One turn moves every row onto another: examples first, then more rows asked
tal: [  6   5  -1   2 -52  24  -4   7   0  -4  -6  -3   6 -13   4  14 -23   5
  11  -9]
bis: [  6  -3  15   3 -36  23 -10  30   9 -19  -5  -4   1   8  -3   9 -23 -10
  14 -11]
zol: [ 12  -1  14   0 -35  22  -6  22   5  -8 -20 -11  -8   4   3  12 -18  -7
  11  -6]
devup: [ -1 -10 -15  25 -15   8   5  -5 -11   4  -8  -4  22   4   3 -25 -20  -1
  22 -11]
nid: [ 24  -7 -27   4 -22  31  -2  27  -2  10 -17  -9  27   3  -6  -7  -5   2
  20  -6]
Fef: [-21   4 -25 -29  -5  28   9  -4  -4 -10  21 -32 -11 -10 -42  12  24  20
 -16  11]
tiz: [-26   2 -11   9  -1  32   0  22  21 -10  16  31  16   0 -12  21  36   0
  17   2]
lovav: [-15   6 -22 -32   2  27  11  -6  -3 -15  21 -34 -14 -10 -44  21  13  18
 -11  14]
vege: [-34   4 -28 -20  15   7   8  -7   1 -26  15 -28  -8  -8 -50  10  13  16
 -15   4]
giner: [ 20  -7  -4   2 -18  29  -3  35   2  -1 -25 -15   7  12  -2  -2  -7 -10
  19  -4]
bubok: [-38   2 -25 -17  14   7   7  -7   2 -21  14 -28  -8  -9 -48   3  16  10
 -16   6]
Paf: [-33   2 -29 -21  16   9   9  -8  10 -25  19 -30 -10 -15 -45   5   7   6
 -13   9]
bof: [  8 -24  -8  19  -8  16   8   5  -2 -15 -11 -14  19   7   2 -27 -25 -11
  16 -17]
fiza: [  8 -25 -15  20   3  41  15  -2  19 -24  23  18 -10 -12 -13  29   9  14
   4 -16]
lezo: [ -3   5   2  -6  13  27  24   8  -7  -8  11  -9  17  29  -7 -14  33  -9
  26   7]
lagi: [-19   6  -9  16  13  26   3   5  25   6  15  24  -7  -1  -7  20  17  -6
  34  14]
Rodi: [-24   1 -29 -30  -2  28   8   2   6  -6  19 -35 -10 -11 -41   4  26   8
 -12  16]
sesov: [-15   9  -1  18 -28   3   1  -5 -15  -5  -7   3  30   5   2 -12 -20   6
  19 -10]
zavik: [-14   3  12  10 -28  11   2   7 -11 -28 -10   1  28   8   4  -6 -25  -2
  13 -14]
remob: [ 23 -15 -25  16 -19  27  -7  23   0  11  -2  -4  19   8 -13 -17 -11   3
  24 -12]
vizov: [ -2  -3  17  -2 -19  26  28 -30   7 -24  34 -13 -13  -7   6   2  -4  -3
  12  -3]
videm: [-19 -13 -34   5  14   2  14  -7   6 -41  14  -1  -4 -11 -43  24  -8  20
  -9 -14]
pozi: [  1 -12 -11  24  15  28  10 -10  23  -3  18  17 -21  -8 -11  26   0   3
  26   2]
Maro: [-38   1 -28 -18  13   7   6  -7  10 -21  17 -29 -12 -14 -45   0  12   4
 -13   9]
tupe: [ 14   4 -26   5 -43  28  -4   9  -4   8  -2  -2  27 -12  -3   4 -16  10
  17  -8]
gesi: [-44   1 -27   3  16  -9   2  -1  27 -14   8  -5 -15 -12 -34   3   5 -11
   6  11]
kelu: [-11 -18 -13  12  -7  42   7  16  18 -29  24  26  15  -7 -13  25  27  11
   1 -18]
fepe: [ -1 -15   8  11 -17  16   7  15  -3 -36 -12  -9  22   9   3 -12 -27 -10
  11 -15]
bado: [-31   2 -28 -20  18   8  10  -7   4 -27  18 -30  -6 -10 -49   9   6  10
 -13   8]
zevus: [-25  -6 -31   6  22  -3  11 -11  21 -26  15  -6 -19 -17 -37  19 -19  -3
   4   5]
bimer: [-49  -2 -27   3   9  -5   1  12  14 -18   3   5   1  -2 -38   1  28   1
  -6  -2]
tok: [  0  11   3   6 -49  19 -13  11   0  -6   7   6  12  -4  -4  13 -27   6
  18 -10]
fova: [ -4   1  25  -1   1  20  25 -10   5 -13  13 -15 -19  19   0  -8  17 -14
  22   6]
Gur: [-21   1 -28 -33   4  27   8   2  13 -10  19 -36 -10 -12 -40   7  17   1
  -5  21]
modim: [  2   3 -19  -6  -3  35  27   0 -11 -19  31  -4  43  10 -11  -9  25   7
  18  -5]
rosem: [-16   7 -22 -34   7  28  12   0   8 -15  20 -37 -15 -11 -39  17   7   7
  -6  21]
mak: [ 10   4 -22  15 -39  20  -9   6  -8  13   7   4  22  -4 -10  -2 -19  14
  24 -11]
Vifim: [-36  -9 -31   4   6   1   6   9   0 -32   8   3   8  -3 -47  14  20  19
 -16 -16]
Pired: [  1  -2 -10  -4 -22  34  28 -23  -2 -28  43  -6  24 -13  -1   2   3  10
  11 -11]
puped: [ 20 -20  -3  10 -17  28  -7  35   9  -9 -12  -9   5  15 -12  -9 -11 -13
  19 -12]

sesov moves to devup
tal moves to tupe
And these:
mak moves to remob
pozi moves to fiza
rosem moves to lovav
lezo moves to fova
Vifim moves to bimer
Maro moves to Paf

One turn moves every row onto another: examples first, then more rows asked
rekim: [  9 -15  -4 -31   3   8   2 -18  20  11  -3 -16   0  -5  52  -4   9  10
  -8 -37   1  -9  13  12]
zun: [  2   2   5  -6  -2 -21   5  -8  18   0  -4  -4  -6  -4 -17  27   1 -24
  -8  33  -2   5 -32  -7]
zedo: [ 24   7  -4 -12  -2  -9  11   3  13  -4   5  -4  -4  12  10 -36   7  22
   2   8  12  39   9   8]
niza: [  8  -6  -4 -25  15   2   1 -23  18  11  -4  -6   5  -8  45  -6   8  -1
  -6 -44  -9 -14  22   8]
fos: [  9  15  -1  -5  10   4  -9  -6  22  14 -32  18 -26  -9   0  27  32  26
 -23  -8  -2 -26 -25  -8]
vuma: [  8   6   5 -17   2  -1   5   2  -9   6   6 -11   0  34  38  20  -8  37
 -11 -20  -2 -31  -9   5]
tif: [ 16  -4  -1 -14 -13   5   2   6  22   3 -13 -12 -21 -54 -21   4  12  -2
  -5 -11   4  25  -1 -10]
Ner: [  2  -3   2  -6 -12 -17   5  -7  17   0   0 -15  -6  -3 -16  31   6 -16
 -10  37   7   6 -36  -2]
Tika: [ 12  -2   2  -8  -4   4  -5   2  23  23 -23   4 -30  -6   4  33  35  36
 -24  -3   8 -24 -31   3]
Kirop: [ 12  -3  -1 -13 -10   4   4   7  21   2  -9 -12 -22 -57 -24   5  11   0
  -3 -15   0  25  -1 -12]
tul: [ 22   9  -3  -1  -2 -16  16  15   7  -2  16  -4   1   7   2 -32   7  21
   1   9   6  35  17  15]
figo: [  7   2  -3 -19  16  -5  11 -11  16   9  10  -8  14 -14  36   3   3  -2
  -8 -43 -16 -16  33  14]
vokim: [  9  17   5  -9  17  -8   6  -2  -7   2   6  -1  11  24  29  19  -9  23
 -11 -26 -12 -34   1  -3]
bozet: [ 20  11  -4  -8   1 -13  10   3  13  -4   8   2  -3   9   8 -39   7  15
   0   5   5  35  16   9]
Tetud: [ 17  -9  -2 -12 -17   4   0   8  19   6  -6 -19 -26 -58 -19   9  14   5
  -6 -13   2  26  -3  -7]
mot: [ 13   0   1  -3  -6   0  -2  13  21  20  -5  -3 -27 -11  -5  47  32  43
 -25  -4   6 -30 -23   7]
Goz: [  1  -2   5  -3  -5 -22   9  -3  16  -1   8 -10  -4  -6 -21  33   0 -20
 -11  37   2   5 -31  -1]
pof: [ 12  -4  -2 -11 -12   2   3   9  18   3  -5  -9 -22 -60 -24   6  13   0
  -5 -13  -1  26   0 -10]
pifa: [ 10  22   2   5  16  -9   1  15  17  13  -6  16 -13 -18 -17  40  27  26
 -24  -8 -12 -35  -8   0]
lat: [ 12  -9  -2 -12 -16   5   0   3  20   4  -9 -16 -23 -56 -20   6  15   7
  -6 -12   4  27  -2  -9]
tov: [ 21  11  -4  -3   3 -18  12  10  12  -1  12   0   3   7   4 -31   7  16
   0   5   1  32  20   9]
vori: [  7  26   2   0  15  -7  -5  -1  21  14 -20  23 -17 -14 -12  30  30  19
 -28 -13 -14 -31 -14  -9]
pogep: [ 11 -18  -3 -25  -2  -3  11   1  18  14  25 -30   4 -10  40  14   8  19
  -5 -35   0 -16  25  25]
Ses: [ 25   3  -5 -11  -6 -10  13   5  14   3  11  -8  -6  10  10 -33   8  23
   3  10  14  38  10  14]
kipo: [  3  -2   3  -6  -9 -19   8  -3  18   2   6 -14  -4  -6 -17  32   5 -16
 -10  40   7   4 -31  -2]
zaz: [  7  15   4  -9  11 -10   9   8  -6   2  14  -8   8  25  30  25  -6  31
 -12 -22  -8 -37   3   6]
tenu: [  8   9   3 -16  10   0   2  -6  -8   5  -5   0   2  32  39  14  -6  26
 -13 -24  -4 -30 -11  -1]
zesuk: [ 10   8   4 -12   6  -5   5   8  -7   3  12 -13   5  27  32  26  -5  34
  -7 -23  -2 -33  -4   8]
rasi: [ 16  -3  -2 -13 -17   2   4   9  18   1  -3 -17 -21 -59 -25   8  12   6
  -6 -11   2  25   1  -6]
vovo: [  2   4   4  -6  -7 -13   5 -12  17   0  -2  -8  -6   0 -15  24   4 -21
 -12  36   6   5 -35  -5]
nemim: [ 11 -24  -8 -29  -3   3   6  -6  16  16  13 -24   2  -4  49   7   9  18
  -6 -35   6 -14  15  23]
bufa: [  8  -5  -2 -15   9  -5  10   1  14   8  21 -15  16 -17  33  11   7   9
  -9 -38 -11 -18  34  21]
fip: [  3   5   2  -3  -4 -18   8  -9  19  -2   2  -7  -3  -5 -19  32   1 -23
 -10  38   3   4 -29  -4]
bopib: [  9  18   6 -13  16  -6   4  -6  -4   3  -1   2   6  31  35  15  -5  22
  -9 -28 -11 -30  -6  -5]
Gezel: [ 11  10   2   6  -1 -11   2  17  14  16   5   4 -18 -17 -15  49  27  38
 -22  -2  -4 -30 -13   7]
sodu: [ 24   5  -4  -4  -4 -15  11  14  13  -1  17  -8  -2   9   6 -29   9  25
   4  10  11  37  12  16]

zesuk moves to vuma
Gezel moves to mot
And these:
rekim moves to niza
kipo moves to Ner

